In the data rows, zero lies at 4.5, halfway between 4 and 5.
Here are some points:
[4 5 4 6 4 3 6 5 5 4 5 5 5 4 4 4]
[5 6 2 7 6 5 8 2 2 3 7 9 6 2 5 5]
[7 1 4 3 5 5 1 8 7 6 4 0 3 9 5 5]
[6 4 6 6 7 3 3 6 5 6 5 4 4 7 3 4]
[5 5 5 5 5 5 5 4 4 5 5 6 5 6 5 4]
[4 5 6 4 4 3 4 4 4 4 4 5 5 4 4 4]
[5 4 7 2 4 3 0 7 6 5 2 1 3 6 3 5]
[3 4 2 7 3 5 9 3 2 3 7 8 6 1 4 5]
[6 4 7 4 6 3 3 6 6 6 3 4 4 8 5 3]
[0 4 4 6 2 3 6 5 6 4 6 6 5 3 3 3]
[9 2 7 0 8 6 0 3 6 7 1 0 3 9 7 6]
[5 4 9 1 5 2 0 5 8 5 0 2 2 8 6 1]
[6 2 6 0 4 5 0 7 9 7 3 0 1 9 7 3]
[5 3 8 0 3 4 1 5 9 7 1 1 2 8 5 3]
[4 3 7 4 5 2 1 9 8 6 4 0 3 8 2 2]
[5 4 7 2 4 4 2 4 6 5 3 1 3 6 4 4]
[1 7 4 6 3 3 7 4 3 3 5 8 6 0 3 4]
[5 5 7 2 5 3 1 3 6 5 1 2 4 6 6 3]
[4 6 1 9 5 6 9 4 1 2 9 9 9 0 3 6]
[5 4 8 2 4 4 2 4 7 7 2 2 2 8 5 4]
[6 6 5 4 7 6 5 2 3 4 3 6 6 4 6 6]
[5 5 2 6 6 6 8 4 2 4 7 8 6 4 5 6]
16 more points follow, each with its number after it:
[5 4 1 8 6 6 8 5 3 3 8 6 6 2 3 5] 0
[1 7 1 7 3 4 9 2 1 2 6 9 7 0 2 5] 1
[4 3 3 4 6 5 4 4 4 5 5 3 4 5 6 5] 2
[2 2 4 3 2 3 4 5 5 4 5 3 3 4 3 4] 3
[4 5 5 5 3 4 3 6 5 4 4 4 5 4 4 5] 4
[7 4 2 7 8 8 6 3 3 6 6 5 5 5 5 6] 5
[6 2 9 1 4 4 0 8 9 6 2 0 2 9 5 2] 6
[5 5 4 4 5 6 5 3 4 3 5 5 5 2 5 6] 7
[4 3 9 1 3 3 1 6 8 5 0 1 2 7 5 2] 8
[7 2 7 0 6 5 0 5 7 5 1 0 1 9 5 5] 9
[5 5 1 5 6 7 7 1 2 3 5 8 5 3 7 7] 10
[4 4 6 0 2 4 2 4 8 5 2 1 4 7 4 2] 11
[1 6 4 7 1 3 9 5 5 3 7 7 6 1 2 3] 12
[5 7 0 8 6 8 9 1 0 2 8 9 7 0 5 8] 13
[5 4 5 6 5 4 4 6 4 4 5 4 5 4 3 4] 14
[4 4 4 9 4 4 6 7 5 4 6 5 4 4 3 4] 15
Which three of these numbered points are nearest to each point below, ignoring the direction in which the first points spread most? Their numbers follow each, nearest first.
[5 4 1 6 5 6 8 3 3 4 8 7 6 3 5 6] > 2 0 9
[3 5 4 5 5 3 6 5 5 5 5 7 6 4 5 4] > 6 4 8
[5 5 3 8 5 6 9 3 3 4 7 9 6 3 4 6] > 9 6 0
[3 5 5 6 3 4 5 5 4 4 4 5 6 3 4 5] > 4 8 14
[3 8 1 9 4 5 9 4 0 3 7 9 7 0 2 6] > 4 14 1
[4 5 7 4 4 3 4 6 5 6 3 4 4 7 5 3] > 6 8 4
[5 2 7 2 5 4 1 6 8 6 4 0 2 9 4 2] > 6 14 0
[6 4 2 6 6 7 7 4 3 5 7 7 5 5 7 5] > 5 2 10
[6 5 7 4 5 5 4 4 4 5 3 5 4 6 6 3] > 6 9 7
[5 5 5 3 5 6 4 3 4 5 4 5 5 3 5 5] > 7 9 13
[4 5 5 6 3 4 5 4 5 4 4 5 4 4 4 4] > 4 8 6
[3 6 4 5 4 4 5 4 4 4 4 6 4 3 3 4] > 1 4 8
[3 4 7 4 4 3 4 4 6 4 3 4 4 6 5 3] > 8 1 6
[3 5 2 5 3 5 6 4 3 4 4 6 5 3 4 5] > 1 4 11
[4 6 3 7 6 4 9 3 3 4 6 9 7 2 5 5] > 6 2 9
